(in the rows, 128 means zero)
Each path below is one point turned by a fixed rotation once a step. After each direction that follows a path, write how fast that rotation turns it, in deg/step (0 if it stays still).
Each turn is a multiple of 5 degrees from 10 to 175, or 0.
Each row of a path follows its step; steps can be skipped.
path 1
step 1: [128 118 129 133 130 148 126 108 134 134 133 112 127 120 114 132 133 117
 135 126 120 130 126 134 140 116 139 124 121 140 133 127 131 123 130 133
 131 132 133 123 119 135 133 116 125 127 133 115 121 128 133 139 117 122
 134 128 123 108 126 123 119 120 128 128 135 111 137]
step 2: [124 124 131 119 135 132 130 127 132 128 131 130 121 108 124 119 123 129
 122 118 124 130 134 122 117 126 116 119 125 130 118 116 138 117 115 131
 153 132 127 120 112 126 120 129 124 126 122 125 129 124 145 119 121 117
 123 125 112 124 128 124 140 117 132 126 110 129 135]
step 4: [134 132 126 131 125 138 128 125 126 139 123 125 121 114 130 121 122 106
 150 126 131 121 121 119 132 129 128 126 124 128 126 123 130 117 132 129
 117 132 120 124 130 111 124 111 122 126 119 123 121 110 140 134 121 118
 124 116 135 116 133 128 122 134 123 126 110 123 135]
step 5: [116 129 130 139 139 137 126 125 125 116 139 130 144 126 122 121 106 128
 122 132 125 148 126 109 122 128 133 128 122 125 117 137 128 124 135 125
 128 140 128 125 129 133 138 126 125 137 126 119 122 114 140 133 127 120
 120 127 120 131 129 122 147 116 126 128 116 129 135]
step 9: [134 122 117 138 125 134 130 126 131 129 133 132 125 131 109 130 123 116
 130 122 126 136 136 130 139 121 133 128 136 134 134 131 133 120 131 122
 136 132 127 136 117 131 126 118 129 112 128 129 137 122 126 144 120 103
 117 123 127 108 149 130 130 121 138 122 130 120 120]
step 16: [122 112 125 147 124 141 137 125 126 130 138 132 137 125 127 121 124 124
 129 123 132 128 126 136 123 127 139 119 133 142 120 131 124 139 137 132
 132 147 128 110 125 137 121 114 129 135 144 124 120 128 149 125 115 125
 134 133 118 123 124 128 123 128 137 127 119 124 126]
step 17: [130 119 121 122 121 145 145 127 147 128 142 129 123 118 121 114 130 120
 129 126 132 138 132 119 127 124 136 119 133 134 129 118 132 138 124 131
 136 123 126 123 118 118 138 136 119 120 130 130 142 119 122 125 116 118
 113 119 130 119 132 118 133 112 127 121 123 123 123]
step 18: [102 133 123 142 124 138 123 130 133 122 123 122 125 127 124 132 128 118
 129 137 140 136 132 131 110 122 131 127 128 132 118 120 137 123 125 126
 137 132 129 126 117 107 117 127 109 132 119 132 118 118 136 133 120 127
 141 128 123 121 119 126 127 124 124 140 137 129 123]
[129 127 126 125 124 128 127 128 126 128 129 128 127 131 124 124 132 128
 127 127 129 127 126 129 128 130 126 126 130 127 132 129 128 125 129 129
 129 125 127 128 129 127 130 130 128 125 126 126 126 127 131 125 130 126
 123 127 129 130 130 128 132 127 129 129 123 130 129]
145
[125 129 129 128 128 129 128 129 128 131 125 128 129 127 122 130 131 123
 124 127 127 128 129 129 128 126 133 128 128 127 130 130 130 126 129 127
 123 125 129 129 128 126 125 129 129 127 125 129 127 129 128 129 127 127
 126 129 129 126 125 130 124 129 129 129 129 129 125]
125
path 2
step 4: [137 141 129 131 131 115 126 119 127 131 134 136 126 143 121 117 122 123
 124 126 141 129 126 116 125 132 121 123 132 123 131 130 116 140 127 116
 127 127 118 134 134 143 144 132 128 138 131 132 132 147 131 134 115 127
 127 129 139 119 140 116 125 138 127 123 122 125 117]
step 5: [138 130 122 112 132 123 125 124 133 126 130 132 131 115 124 128 127 129
 133 133 129 132 132 126 116 136 130 144 137 127 123 125 127 130 128 136
 131 129 136 141 136 114 126 143 129 127 132 131 145 133 131 123 153 131
 125 139 139 123 133 128 125 134 139 119 145 125 138]
step 7: [136 112 118 126 130 132 144 125 128 117 117 132 113 128 137 123 140 119
 126 118 140 130 132 131 114 141 131 128 136 129 122 130 128 123 132 140
 118 135 122 126 137 131 119 118 119 133 128 116 128 123 128 127 120 144
 131 129 119 123 124 130 126 142 125 115 120 122 129]
step 14: [134 121 119 115 135 143 133 130 129 133 131 134 143 134 138 115 127 121
 119 132 137 134 135 138 129 139 118 113 139 126 121 141 134 112 131 121
 124 143 115 122 131 128 136 131 133 129 129 133 131 132 134 136 137 129
 118 133 135 125 128 127 133 134 121 121 135 128 141]
step 15: [123 137 131 135 122 127 125 117 143 119 123 122 129 136 124 124 136 123
 130 128 119 121 132 126 125 143 125 136 126 122 126 127 126 127 118 119
 148 132 132 129 131 123 109 138 121 132 122 131 110 129 133 121 126 143
 122 133 126 109 128 116 125 127 120 129 128 124 146]
step 16: [123 132 112 130 131 134 140 129 131 116 119 138 131 135 138 139 140 128
 117 125 121 130 120 123 117 129 131 139 121 125 128 144 120 131 142 125
 122 120 125 128 131 133 128 136 137 122 129 116 128 128 111 135 131 117
 124 134 134 116 114 144 127 128 135 137 122 123 130]
step 17: [126 122 133 118 134 127 119 112 129 125 120 133 120 120 139 133 129 121
 130 130 135 131 124 108 128 144 132 128 134 140 133 127 148 127 122 114
 127 122 128 121 126 138 129 132 114 124 124 137 119 124 109 132 127 130
 133 109 125 133 138 131 133 135 131 131 132 128 125]
step 19: [129 140 133 114 108 125 129 119 131 142 124 131 131 122 125 125 136 114
 129 128 116 121 114 118 130 132 132 121 128 130 125 131 122 105 124 144
 124 133 145 123 127 125 128 125 127 140 132 130 134 131 118 120 144 118
 128 134 130 122 129 128 137 128 122 126 129 136 132]
[130 125 128 124 131 125 129 127 127 128 128 129 130 128 127 128 126 129
 127 128 129 127 130 126 132 128 134 127 129 126 130 126 129 131 129 125
 131 125 126 129 129 129 130 131 129 127 128 128 133 127 128 130 130 125
 127 124 127 128 132 128 125 129 130 129 126 128 128]
85
[129 131 128 126 131 128 127 128 129 133 126 125 131 126 133 127 127 127
 129 131 129 133 128 129 129 128 129 126 131 126 131 128 128 124 128 130
 125 125 129 128 132 124 126 129 128 128 129 125 126 126 126 128 129 128
 127 129 127 127 128 131 125 128 129 128 130 126 128]
160
[131 128 130 126 126 128 129 127 128 129 127 129 130 127 128 124 126 132
 127 126 126 129 127 130 128 129 127 128 127 130 123 127 126 124 133 129
 134 127 127 128 127 125 124 130 128 129 128 129 129 126 129 127 128 125
 131 128 130 126 128 126 129 125 127 127 124 128 132]
80
[127 129 128 129 128 131 125 126 130 128 127 128 128 125 127 127 124 127
 130 128 130 130 128 125 132 128 129 129 126 129 130 130 129 127 127 130
 130 130 130 128 127 129 127 130 130 126 132 129 129 129 127 123 123 128
 128 127 127 127 129 125 130 131 123 133 127 129 128]
160
[127 128 128 127 131 126 126 128 127 127 127 130 125 132 129 127 129 130
 128 129 129 128 130 127 127 127 129 130 126 131 133 126 125 126 128 128
 131 129 128 128 127 130 124 128 127 129 127 122 130 130 129 125 127 127
 124 134 128 129 126 129 127 129 129 125 127 132 126]
130
[129 126 127 127 130 129 125 128 130 127 123 129 134 129 128 129 130 125
 126 128 127 127 130 125 128 127 123 128 129 131 131 128 131 129 127 129
 127 128 131 125 128 128 129 127 127 127 125 129 127 128 131 127 126 124
 126 127 129 126 127 128 125 123 130 129 125 129 131]
20
path 3
step 0: [140 121 119 135 130 138 122 137 118 106 126 132 117 125 140 133 128 141
 129 139 126 128 129 124 127 126 136 139 136 143 110 130 132 132 133 122
 123 140 127 145 116 146 132 127 126 126 129 121 137 127 129 134 140 124
 133 122 132 125 113 130 127 128 134 120 129 120 124]
step 4: [115 128 119 132 131 130 145 123 127 133 127 126 126 139 115 131 126 133
 130 124 123 132 144 126 119 122 140 134 132 136 121 123 131 127 128 121
 139 129 136 134 130 122 142 126 130 121 124 144 126 117 118 113 133 131
 133 123 125 122 117 132 136 108 119 148 130 136 137]
step 6: [132 129 122 128 124 126 116 126 121 114 138 122 130 123 121 133 130 139
 132 137 116 128 112 132 125 120 131 120 114 131 131 129 135 133 125 130
 124 133 126 131 120 145 146 135 116 125 134 120 144 138 124 135 124 128
 133 122 130 135 110 147 134 118 136 126 129 122 115]
step 12: [140 120 130 125 134 119 121 124 122 111 121 124 133 132 124 142 123 136
 135 133 131 135 120 124 140 117 139 136 120 126 137 131 137 133 123 133
 122 128 122 143 118 135 147 136 126 121 127 129 125 123 121 131 143 124
 134 124 145 133 116 135 113 127 122 125 130 137 134]
step 14: [122 127 128 127 115 130 134 133 139 133 126 123 129 135 116 123 132 135
 127 133 120 126 120 136 130 122 119 120 129 121 128 111 126 124 132 125
 128 112 128 131 120 145 128 136 121 120 132 128 127 124 116 142 111 138
 126 131 125 129 140 108 123 104 126 132 131 131 136]
step 15: [137 132 116 120 134 129 129 135 118 110 120 142 128 125 138 117 132 126
 124 132 137 114 120 128 137 135 147 126 134 127 116 132 132 134 121 122
 137 125 123 129 118 139 145 129 121 121 135 122 131 111 127 126 130 134
 138 124 124 133 111 133 136 122 131 122 135 125 121]
step 17: [123 130 133 126 116 128 121 133 140 123 126 141 119 136 130 133 128 136
 112 124 134 142 123 122 132 111 138 135 128 139 134 122 125 126 131 132
 121 129 133 149 124 137 133 132 129 132 116 120 124 136 126 121 117 130
 129 138 133 134 129 115 117 118 136 143 127 112 133]
step 19: [122 127 131 130 111 131 139 126 124 134 122 121 129 126 124 128 134 136
 130 136 125 124 143 128 127 121 139 126 136 123 139 110 133 128 133 123
 126 145 138 129 138 129 134 130 123 125 144 150 120 118 124 127 137 136
 123 113 125 126 127 139 125 112 127 136 126 135 117]
[128 127 126 126 128 127 129 128 127 127 130 129 128 126 128 132 127 129
 126 128 123 126 131 125 131 128 125 129 127 126 128 132 127 128 131 126
 125 128 130 128 131 131 128 126 129 129 128 130 128 131 131 132 124 128
 126 126 126 126 128 128 131 127 128 128 127 130 125]
140
[132 127 125 127 127 130 126 130 129 128 128 132 127 130 126 123 130 126
 129 127 127 127 130 130 125 125 128 128 129 128 123 127 127 126 129 127
 131 127 129 126 127 128 127 126 132 124 133 130 130 127 129 131 130 125
 127 127 127 127 128 127 131 126 126 129 128 129 127]
70
path 4
step 0: [135 122 147 125 141 127 132 115 123 130 139 131 120 115 137 138 118 122
 124 128 131 134 123 126 119 131 135 122 124 136 137 122 115 117 135 121
 124 123 127 126 137 120 146 143 132 141 134 131 134 125 107 116 135 123
 131 122 138 116 116 126 122 132 134 130 136 132 133]
step 1: [122 133 140 128 136 141 133 127 126 128 129 131 133 130 144 126 141 139
 135 118 135 118 132 138 113 125 129 118 124 127 120 129 129 133 148 136
 122 126 121 119 114 121 113 137 130 141 117 124 128 127 119 115 137 139
 131 118 123 109 122 117 121 128 130 129 126 119 128]
step 2: [129 119 143 119 124 134 127 117 123 126 125 118 134 123 128 130 105 127
 136 137 122 117 108 130 121 128 114 112 122 141 126 125 136 124 131 128
 121 125 121 121 120 141 126 141 114 131 124 137 127 127 119 124 118 136
 122 136 121 113 135 127 120 134 127 131 144 126 132]
step 10: [123 121 119 144 125 129 118  96 134 126 130 122 121 136 135 137 139 132
 145 148 118 126 125 121 124 128 126 124 129 127 124 134 122 124 140 119
 128 128 133 133 118 145 125 138 123 123 120 128 120 135 134 125 133 133
 135 119 124 123 110 133 127 124 128 129 135 121 131]
step 14: [129 125 129 135 133 132 118 127 125 138 118 131 138 122 130 124 127 135
 137 133 121 133 126 125 124 125 120 120 122 131 128 139 121 122 145 127
 148 125 118 133 124 136 124 144 122 140 134 141 113 135 127 110 128 122
 118 109 120 127 123 121 112 121 136 122 124 114 125]
step 15: [132 132 140 119 115 133 122 114 118 143 115 126 140 138 117 138 135 133
 130 133 143 120 115 128 118 122 118 124 145 129 129 123 138 127 130 119
 134 127 121 133 130 137 126 138 139 134 118 124 130 123 125 125 127 131
 113 110 122 125 133 130 130 139 139 121 138 138 124]
step 17: [126 126 139 121 132 127 126 129 128 128 138 124 145 112 126 135 139 127
 117 127 142 124 123 132 131 138 134 124 127 135 126 116 130 120 136 145
 136 124 128 134 123 119 120 140 141 129 132 135 125 124 113 114 124 105
 126 114 122 122 132 133 141 144 135 121 126 129 123]
step 18: [130 112 138 148 128 134 136 118 118 128 117 128 128 125 137 136 131 126
 141 128 134 128 133 133 130 143 133 117 126 124 122 130 123 121 133 132
 126 124 117 106 137 131 121 147 129 124 129 129 114 118 117 120 124 130
 114 119 132 132 122 117 115 140 130 121 123 136 125]
[129 128 126 126 130 125 130 130 131 125 126 126 129 124 130 126 128 130
 127 130 129 122 125 126 133 129 129 129 126 129 125 127 126 129 127 127
 129 128 129 127 130 126 130 127 128 125 130 126 131 125 129 128 128 124
 126 130 125 128 129 129 127 130 128 125 127 128 129]
80
[127 129 129 128 128 128 128 126 126 126 129 126 127 128 121 131 128 129
 128 127 129 126 127 131 131 127 127 129 127 127 126 130 134 130 132 128
 129 130 129 129 126 130 128 123 125 132 129 130 128 128 126 130 127 129
 130 131 127 128 131 131 128 130 126 126 129 130 130]
80
[131 125 131 128 127 132 132 128 129 127 128 133 127 128 127 125 121 126
 128 128 127 129 129 126 129 127 126 125 127 130 127 127 129 132 129 127
 126 125 128 128 127 129 130 128 126 129 131 128 124 127 128 129 126 127
 128 129 131 131 128 129 125 128 129 124 126 129 127]
155
path 5
step 0: [125 142 142 142 130 122 125 129 118 131 130 126 135 123 142 118 136 148
 130 128 127 131 126 125 118 130 129 133 131 140 106 120 131 121 137 126
 121 126 122 142 141 121 130 120 120 122 141 129 119 123 132 125 116 129
 121 131 139 132 119 139 132 114 123 127 126 126 127]
step 12: [123 131 139 131 148 111 139 126 115 133 128 129 123 124 127 134 125 125
 126 128 125 136 130 140 126 135 124 128 120 121 122 127 117 125 124 124
 115 135 117 134 127 122 123 126 145 141 130 131 131 105 136 136 120 141
 123 124 126 123 124 142 127 131 131 118 117 137 141]
step 14: [112 127 141 140 141 131 132 132 138 137 117 119 135 128 129 131 120 127
 122 122 134 134 129 123 123 141 133 124 134 136 136 127 129 116 138 130
 138 128 141 126 131 119 115 130 118 132 118 128 124 129 125 119 118 121
 125 129 140 111 143 122 130 128 110 132 132 122 116]
step 15: [126 127 129 135 121 131 140 138 126 133 100 127 125 121 124 119 120 131
 116 116 125 127 140 137 112 121 131 119 137 134 123 116 123 124 127 122
 139 119 125 126 127 126 127 138 122 125 135 136 118 113 129 127 120 128
 132 127 141 125 121 125 128 139 128 129 145 139 137]
step 16: [141 134 139 127 132 126 126 123 115 118 123 132 127 128 134 127 126 135
 116 118 133 129 126 130 132 107 144 125 126 136 122 119 133 133 135 133
 129 127 132 133 149 132 139 124 122 142 137 130 128 121 125 119 131 140
 121 122 146 121 124 144 136 131 136 124 122 140 135]
step 17: [129 134 127 129 130 119 131 126 112 132 136 123 130 135 109 144 131 119
 130 125 134 139 141 118 139 124 140 120 122 131 131 139 142 126 136 121
 121 111 128 136 138 127 140 127 119 129 122 126 120 123 121 124 121 143
 124 138 121 118 126 144 127 118 124 127 133 123 123]
step 18: [129 121 139 139 146 129 124 143 123 142 128 124 128 142 124 125 126 127
 134 143 137 133 139 124 128 130 127 112 121 135 139 127 129 119 108 119
 137 121 114 126 129 127 139 119 124 124 114 133 116 120 127 130 128 123
 121 132 129 130 121 119 126 121 119 130 116 137 122]
step 19: [128 130 145 125 122 124 124 136 133 128 124 118 127 125 122 126 123 129
 122 139 128 112 122 133 120 125 122 118 126 130 119 119 131 117 109 109
 119 128 119 124 133 138 124 126 136 140 131 143 130 131 121 125 128 127
 131 126 148 114 130 125 106 123 124 129 126 121 123]
[130 130 125 132 130 128 128 125 125 129 129 129 125 127 126 128 131 127
 130 128 130 124 128 124 130 126 131 127 131 130 128 129 128 124 125 126
 129 129 129 128 126 129 130 123 130 127 127 131 133 128 128 129 127 127
 130 125 127 129 128 129 125 129 126 126 128 128 128]
45
[131 133 130 127 126 127 126 126 129 128 130 128 129 128 128 128 126 126
 130 132 130 130 130 130 131 128 126 127 128 126 128 127 126 127 127 124
 128 126 123 126 132 127 130 129 132 127 128 128 129 128 123 127 129 130
 127 126 126 132 130 128 128 127 127 129 129 129 125]
45
[128 129 125 127 128 127 127 128 129 128 124 128 126 125 129 128 125 127
 128 129 129 127 128 131 129 130 130 128 131 127 127 129 128 127 132 127
 135 128 131 130 128 128 127 126 131 131 128 125 124 129 130 132 128 128
 127 127 126 128 129 132 128 131 125 128 127 128 128]
35
[131 126 130 126 127 129 131 125 124 128 130 129 129 128 126 128 131 131
 128 130 128 131 130 129 127 125 127 129 128 126 130 129 123 125 134 128
 126 130 131 129 130 128 130 127 130 128 133 128 127 128 132 129 127 130
 128 127 126 127 128 129 126 127 129 128 127 130 126]
85
[125 128 126 129 124 124 131 128 127 128 127 128 125 128 126 128 124 130
 128 127 129 126 128 130 128 125 126 127 126 126 130 129 130 129 129 124
 125 127 126 126 130 129 129 129 131 126 125 127 129 130 132 127 126 127
 131 132 126 125 130 130 128 130 129 129 132 127 128]
160
